In the data rows, 128 means zero.
Here are some points, each followed by its number:
tensor([114, 115, 140, 112, 170, 173, 195, 100, 161, 120, 66, 217, 135, 118, 137, 74, 144, 117, 94, 167, 165, 120, 121, 109]) 0
tensor([150, 92, 147, 112, 139, 99, 238, 124, 117, 106, 65, 163, 230, 163, 39, 108, 132, 130, 136, 155, 136, 13, 68, 143]) 1
tensor([116, 121, 127, 157, 111, 107, 162, 122, 148, 97, 105, 119, 146, 102, 84, 129, 133, 93, 121, 113, 131, 121, 105, 114]) 2
tensor([129, 129, 159, 44, 118, 127, 205, 96, 156, 127, 77, 161, 173, 162, 100, 93, 134, 133, 137, 152, 93, 166, 118, 99]) 3
tensor([105, 143, 94, 193, 111, 128, 35, 138, 126, 128, 189, 62, 55, 61, 150, 178, 143, 117, 136, 108, 144, 166, 174, 115]) 4
tensor([131, 101, 61, 176, 156, 127, 16, 123, 99, 129, 196, 73, 76, 116, 199, 150, 116, 166, 119, 58, 160, 78, 153, 207]) 5
tensor([122, 115, 117, 172, 131, 120, 133, 132, 125, 112, 132, 130, 139, 133, 121, 127, 127, 105, 121, 120, 148, 104, 102, 146]) 6
tensor([92, 159, 169, 49, 142, 138, 186, 116, 152, 140, 103, 174, 123, 166, 128, 95, 140, 142, 148, 130, 68, 222, 135, 88]) 7
tensor([93, 137, 84, 228, 160, 179, 0, 156, 123, 159, 182, 135, 0, 74, 255, 149, 137, 108, 103, 135, 176, 165, 180, 145]) 8
tensor([100, 138, 158, 108, 130, 144, 177, 145, 146, 137, 90, 173, 120, 154, 119, 115, 124, 111, 134, 166, 106, 188, 71, 93]) 9
tensor([181, 165, 157, 0, 81, 43, 137, 104, 100, 144, 136, 41, 214, 170, 76, 144, 126, 214, 194, 90, 21, 203, 160, 122]) 10
tensor([108, 111, 123, 174, 174, 195, 136, 121, 148, 135, 118, 210, 73, 103, 183, 92, 134, 96, 87, 167, 200, 62, 124, 123]) 11
tensor([135, 150, 108, 142, 138, 128, 39, 150, 107, 159, 180, 117, 85, 132, 217, 143, 116, 147, 123, 113, 119, 181, 164, 164]) 12
tensor([124, 126, 157, 63, 128, 148, 214, 85, 168, 120, 58, 176, 150, 126, 107, 89, 148, 121, 117, 162, 125, 119, 131, 87]) 13
tensor([110, 104, 148, 155, 117, 135, 245, 121, 155, 97, 34, 172, 164, 101, 40, 110, 158, 78, 118, 172, 152, 71, 94, 80]) 14
tensor([150, 125, 112, 103, 95, 79, 124, 96, 124, 99, 157, 39, 164, 115, 75, 155, 133, 152, 154, 73, 110, 113, 128, 126]) 15
tensor([141, 97, 99, 185, 125, 99, 108, 146, 103, 113, 135, 95, 142, 120, 97, 146, 123, 135, 113, 87, 136, 56, 116, 170]) 16
tensor([130, 116, 111, 211, 111, 100, 105, 154, 117, 103, 157, 100, 131, 117, 106, 156, 121, 104, 118, 107, 146, 106, 107, 148]) 17
tensor([123, 114, 154, 60, 137, 142, 230, 74, 177, 122, 55, 183, 165, 131, 99, 73, 156, 127, 117, 151, 119, 82, 133, 90]) 18
tensor([136, 125, 143, 85, 111, 96, 127, 92, 141, 111, 144, 84, 161, 149, 124, 127, 121, 146, 148, 95, 97, 162, 126, 136]) 19
tensor([179, 120, 87, 122, 119, 100, 0, 137, 84, 163, 237, 47, 136, 188, 216, 172, 82, 182, 152, 86, 103, 157, 144, 226]) 20
tensor([85, 142, 198, 72, 124, 139, 255, 108, 193, 116, 28, 232, 169, 130, 58, 61, 164, 82, 112, 181, 88, 154, 120, 28]) 21
tensor([102, 136, 128, 128, 105, 115, 159, 94, 154, 104, 125, 109, 130, 112, 108, 126, 141, 103, 141, 112, 120, 175, 129, 93]) 22
tensor([183, 97, 120, 69, 125, 117, 133, 131, 99, 141, 129, 106, 193, 201, 129, 131, 93, 166, 146, 137, 119, 89, 99, 193]) 23
tensor([119, 124, 147, 93, 113, 135, 189, 108, 158, 118, 80, 153, 151, 142, 111, 108, 131, 110, 128, 159, 113, 158, 119, 100]) 24
tensor([146, 169, 153, 17, 86, 88, 148, 74, 156, 120, 163, 97, 172, 143, 120, 118, 128, 147, 139, 84, 62, 222, 154, 84]) 25
tensor([147, 98, 92, 145, 144, 125, 66, 133, 101, 141, 153, 103, 114, 145, 179, 142, 117, 156, 131, 108, 143, 101, 129, 193]) 26
tensor([139, 128, 145, 170, 90, 112, 183, 143, 133, 94, 84, 111, 166, 89, 18, 143, 141, 85, 119, 142, 154, 75, 94, 85]) 27
Which three points above are nearest to each new point, looking only along the 2 directions in which the numbered points spread most? Their numbers follow each, nearest first.
tensor([141, 91, 119, 113, 132, 139, 152, 95, 142, 127, 101, 127, 144, 144, 133, 111, 126, 126, 122, 136, 140, 87, 125, 144]) 2 22 6
tensor([132, 87, 117, 125, 158, 118, 196, 109, 97, 60, 49, 131, 176, 98, 38, 113, 153, 158, 140, 109, 173, 0, 88, 139]) 27 9 0
tensor([114, 100, 99, 168, 156, 140, 115, 105, 132, 112, 145, 133, 110, 125, 151, 125, 126, 134, 123, 104, 159, 65, 117, 159]) 17 16 6
tensor([141, 118, 90, 191, 143, 135, 29, 162, 105, 151, 172, 121, 69, 125, 210, 154, 116, 132, 122, 126, 147, 150, 149, 180]) 4 5 12
tensor([123, 177, 155, 102, 104, 116, 121, 127, 153, 131, 181, 129, 129, 150, 150, 128, 119, 112, 124, 109, 86, 231, 139, 98]) 23 19 15
tensor([168, 135, 156, 57, 101, 91, 190, 117, 120, 117, 110, 116, 213, 164, 63, 122, 112, 139, 148, 126, 97, 129, 92, 121]) 7 3 25
tensor([143, 148, 138, 84, 110, 99, 111, 136, 107, 144, 162, 77, 155, 148, 111, 153, 125, 163, 170, 123, 90, 167, 148, 125]) 15 19 23
tensor([93, 142, 169, 46, 140, 151, 190, 99, 165, 137, 74, 172, 114, 146, 124, 89, 148, 133, 148, 150, 92, 195, 140, 77]) 24 3 7
tensor([138, 131, 144, 79, 164, 173, 168, 94, 138, 124, 82, 192, 128, 129, 145, 86, 128, 126, 109, 146, 164, 93, 101, 123]) 27 9 2
tensor([163, 110, 138, 45, 125, 120, 167, 92, 130, 139, 101, 124, 189, 184, 120, 106, 107, 159, 142, 147, 105, 117, 109, 155]) 7 19 23
tensor([112, 154, 135, 82, 96, 115, 100, 87, 162, 134, 185, 77, 114, 126, 157, 136, 135, 139, 147, 107, 78, 220, 182, 92]) 15 23 19
tensor([106, 126, 106, 162, 139, 133, 89, 137, 125, 144, 132, 130, 83, 114, 177, 131, 137, 123, 130, 130, 130, 162, 149, 144]) 17 16 26
tensor([117, 164, 132, 149, 124, 141, 60, 158, 133, 150, 201, 128, 78, 147, 206, 142, 114, 115, 121, 120, 113, 214, 147, 134]) 26 12 4
tensor([104, 147, 125, 75, 154, 142, 95, 111, 131, 153, 134, 142, 79, 142, 199, 110, 133, 159, 138, 106, 102, 198, 170, 127]) 16 23 17
tensor([123, 232, 209, 20, 104, 144, 139, 158, 153, 146, 112, 169, 87, 139, 122, 107, 115, 113, 119, 128, 49, 255, 142, 33]) 7 3 24
tensor([131, 91, 128, 138, 138, 156, 165, 119, 149, 206, 92, 167, 141, 136, 130, 108, 128, 118, 113, 170, 151, 75, 125, 132]) 2 27 6
tensor([120, 150, 115, 182, 104, 119, 25, 156, 112, 151, 200, 57, 71, 90, 168, 185, 136, 130, 147, 120, 127, 182, 182, 126]) 12 4 26
tensor([94, 111, 91, 214, 148, 140, 102, 134, 140, 109, 143, 139, 79, 92, 160, 128, 109, 104, 110, 100, 162, 101, 139, 145]) 17 16 6
tensor([106, 121, 64, 255, 175, 171, 0, 185, 88, 141, 200, 129, 14, 98, 239, 165, 114, 111, 96, 110, 203, 92, 138, 189]) 8 5 4
tensor([144, 115, 122, 140, 113, 104, 149, 142, 113, 108, 131, 106, 168, 152, 133, 143, 114, 121, 137, 122, 130, 107, 85, 147]) 22 6 2
tensor([104, 143, 131, 137, 94, 98, 104, 140, 113, 129, 135, 69, 128, 95, 87, 165, 149, 135, 162, 130, 108, 157, 158, 98]) 23 15 19
tensor([100, 162, 156, 202, 112, 137, 115, 195, 113, 141, 145, 139, 91, 101, 112, 159, 139, 90, 140, 169, 135, 181, 138, 88]) 6 17 16
tensor([131, 122, 96, 223, 130, 124, 58, 182, 99, 135, 184, 110, 101, 137, 166, 159, 105, 112, 111, 109, 148, 125, 111, 177]) 4 26 12
tensor([141, 163, 105, 154, 139, 144, 0, 165, 88, 176, 235, 95, 48, 143, 253, 168, 101, 157, 138, 101, 120, 207, 171, 181]) 5 12 20
tensor([142, 89, 130, 141, 143, 122, 196, 134, 99, 98, 40, 130, 169, 99, 4, 128, 148, 144, 129, 135, 170, 0, 83, 129]) 27 0 9
tensor([133, 152, 182, 124, 58, 93, 211, 154, 140, 116, 60, 94, 179, 72, 0, 160, 161, 88, 144, 173, 96, 153, 179, 27]) 3 1 13
tensor([155, 100, 119, 82, 160, 153, 146, 85, 131, 129, 108, 159, 148, 147, 154, 91, 124, 157, 111, 134, 152, 44, 124, 159]) 2 6 22
tensor([108, 128, 109, 184, 144, 141, 77, 168, 112, 148, 138, 150, 74, 127, 183, 143, 124, 116, 125, 139, 144, 156, 134, 150]) 17 16 26
tensor([140, 116, 112, 122, 139, 129, 92, 136, 110, 145, 132, 119, 110, 150, 170, 135, 115, 146, 132, 125, 128, 139, 141, 169]) 16 17 26
tensor([92, 106, 98, 238, 163, 148, 108, 150, 122, 112, 143, 150, 85, 103, 147, 134, 137, 101, 103, 114, 178, 66, 110, 154]) 11 17 6
tensor([124, 107, 179, 39, 123, 109, 255, 83, 160, 111, 36, 181, 224, 157, 28, 77, 158, 142, 139, 163, 91, 68, 114, 83]) 21 18 1
tensor([114, 116, 135, 93, 131, 155, 165, 88, 164, 126, 75, 152, 117, 114, 134, 105, 144, 110, 117, 189, 141, 138, 141, 94]) 27 9 2
tensor([141, 114, 87, 157, 134, 107, 78, 138, 109, 127, 163, 98, 122, 132, 160, 148, 112, 141, 121, 96, 134, 117, 128, 182]) 26 12 16
tensor([120, 101, 107, 145, 138, 142, 133, 113, 138, 121, 110, 126, 123, 129, 129, 124, 126, 117, 119, 130, 151, 106, 132, 141]) 6 2 16
tensor([132, 117, 97, 178, 125, 109, 53, 135, 116, 122, 199, 75, 112, 130, 151, 160, 113, 137, 125, 81, 127, 131, 132, 167]) 12 26 4
tensor([89, 187, 167, 130, 157, 157, 127, 190, 128, 157, 121, 206, 66, 136, 166, 111, 132, 107, 117, 151, 97, 238, 133, 86]) 6 2 22
tensor([161, 70, 119, 142, 158, 119, 201, 133, 78, 97, 32, 131, 187, 103, 0, 127, 136, 157, 130, 124, 184, 0, 72, 150]) 27 0 9
tensor([108, 120, 71, 188, 123, 129, 2, 116, 136, 135, 208, 64, 46, 89, 213, 161, 126, 136, 115, 71, 134, 162, 186, 161]) 5 4 12
tensor([111, 157, 147, 81, 103, 111, 176, 89, 171, 112, 116, 125, 142, 132, 107, 117, 140, 104, 132, 109, 91, 217, 124, 78]) 7 3 24
tensor([146, 100, 133, 19, 122, 120, 183, 43, 159, 123, 81, 121, 176, 148, 113, 90, 134, 162, 135, 123, 106, 109, 145, 122]) 7 3 24
tensor([113, 139, 109, 199, 80, 151, 10, 151, 130, 158, 237, 90, 52, 142, 231, 169, 98, 115, 125, 124, 135, 198, 165, 154]) 5 4 12
tensor([128, 108, 136, 199, 149, 169, 151, 168, 121, 138, 112, 188, 126, 149, 138, 125, 109, 89, 107, 196, 176, 72, 88, 117]) 11 0 6
tensor([98, 140, 146, 174, 118, 130, 145, 155, 130, 121, 115, 127, 106, 106, 95, 147, 142, 97, 150, 158, 129, 167, 122, 80]) 2 6 22
tensor([139, 122, 148, 58, 133, 142, 183, 90, 149, 126, 78, 166, 167, 148, 123, 88, 127, 136, 129, 152, 126, 108, 121, 116]) 24 9 7
tensor([139, 126, 156, 54, 128, 137, 180, 119, 137, 142, 89, 160, 162, 171, 119, 104, 117, 131, 136, 166, 110, 147, 109, 124]) 7 24 3
tensor([82, 159, 144, 145, 155, 157, 114, 159, 131, 157, 127, 180, 60, 136, 178, 120, 129, 117, 124, 149, 113, 210, 143, 112]) 6 17 16
tensor([161, 92, 76, 113, 141, 85, 66, 94, 100, 120, 186, 67, 154, 157, 160, 139, 109, 192, 137, 51, 116, 67, 135, 217]) 12 26 20
tensor([121, 134, 125, 171, 113, 123, 104, 146, 128, 119, 192, 110, 119, 144, 113, 120, 111, 109, 135, 121, 121, 171, 109, 133]) 16 17 6
tensor([130, 138, 109, 178, 120, 122, 41, 157, 99, 136, 211, 69, 95, 126, 143, 175, 104, 132, 144, 94, 141, 143, 122, 161]) 12 4 26
tensor([108, 148, 127, 133, 154, 145, 74, 155, 115, 160, 146, 145, 71, 137, 196, 129, 132, 145, 135, 131, 114, 187, 158, 172]) 26 16 17
tensor([102, 126, 165, 118, 100, 122, 239, 121, 169, 108, 27, 158, 157, 100, 31, 114, 162, 87, 127, 181, 128, 126, 113, 59]) 18 1 13
tensor([128, 140, 153, 88, 115, 119, 173, 124, 143, 129, 120, 139, 163, 167, 114, 112, 111, 120, 140, 141, 98, 182, 108, 118]) 7 22 24
tensor([157, 120, 123, 33, 152, 137, 97, 95, 107, 159, 139, 118, 134, 193, 185, 112, 94, 193, 148, 111, 99, 149, 134, 184]) 15 19 23
tensor([131, 136, 166, 128, 99, 126, 193, 157, 121, 123, 85, 135, 172, 121, 44, 144, 140, 102, 146, 178, 126, 117, 104, 82]) 24 9 13
tensor([124, 108, 119, 150, 136, 161, 123, 141, 119, 138, 103, 151, 104, 123, 156, 124, 127, 109, 116, 161, 158, 123, 127, 142]) 6 17 16
tensor([130, 94, 110, 97, 133, 148, 115, 78, 154, 136, 112, 117, 108, 118, 166, 114, 131, 144, 119, 129, 142, 108, 158, 114]) 6 16 17
tensor([192, 97, 126, 88, 93, 73, 176, 110, 160, 101, 83, 75, 224, 128, 20, 137, 119, 154, 128, 98, 127, 40, 99, 145]) 7 3 24
tensor([165, 142, 108, 113, 102, 94, 27, 147, 79, 158, 210, 31, 127, 137, 155, 186, 107, 177, 169, 102, 94, 160, 165, 163]) 20 12 26
tensor([142, 85, 119, 152, 162, 119, 220, 134, 88, 84, 33, 159, 185, 102, 25, 116, 154, 134, 135, 131, 186, 0, 65, 143]) 0 27 14
tensor([144, 84, 121, 62, 136, 121, 184, 66, 152, 121, 88, 131, 189, 147, 107, 97, 136, 156, 130, 124, 123, 39, 127, 145]) 24 7 9
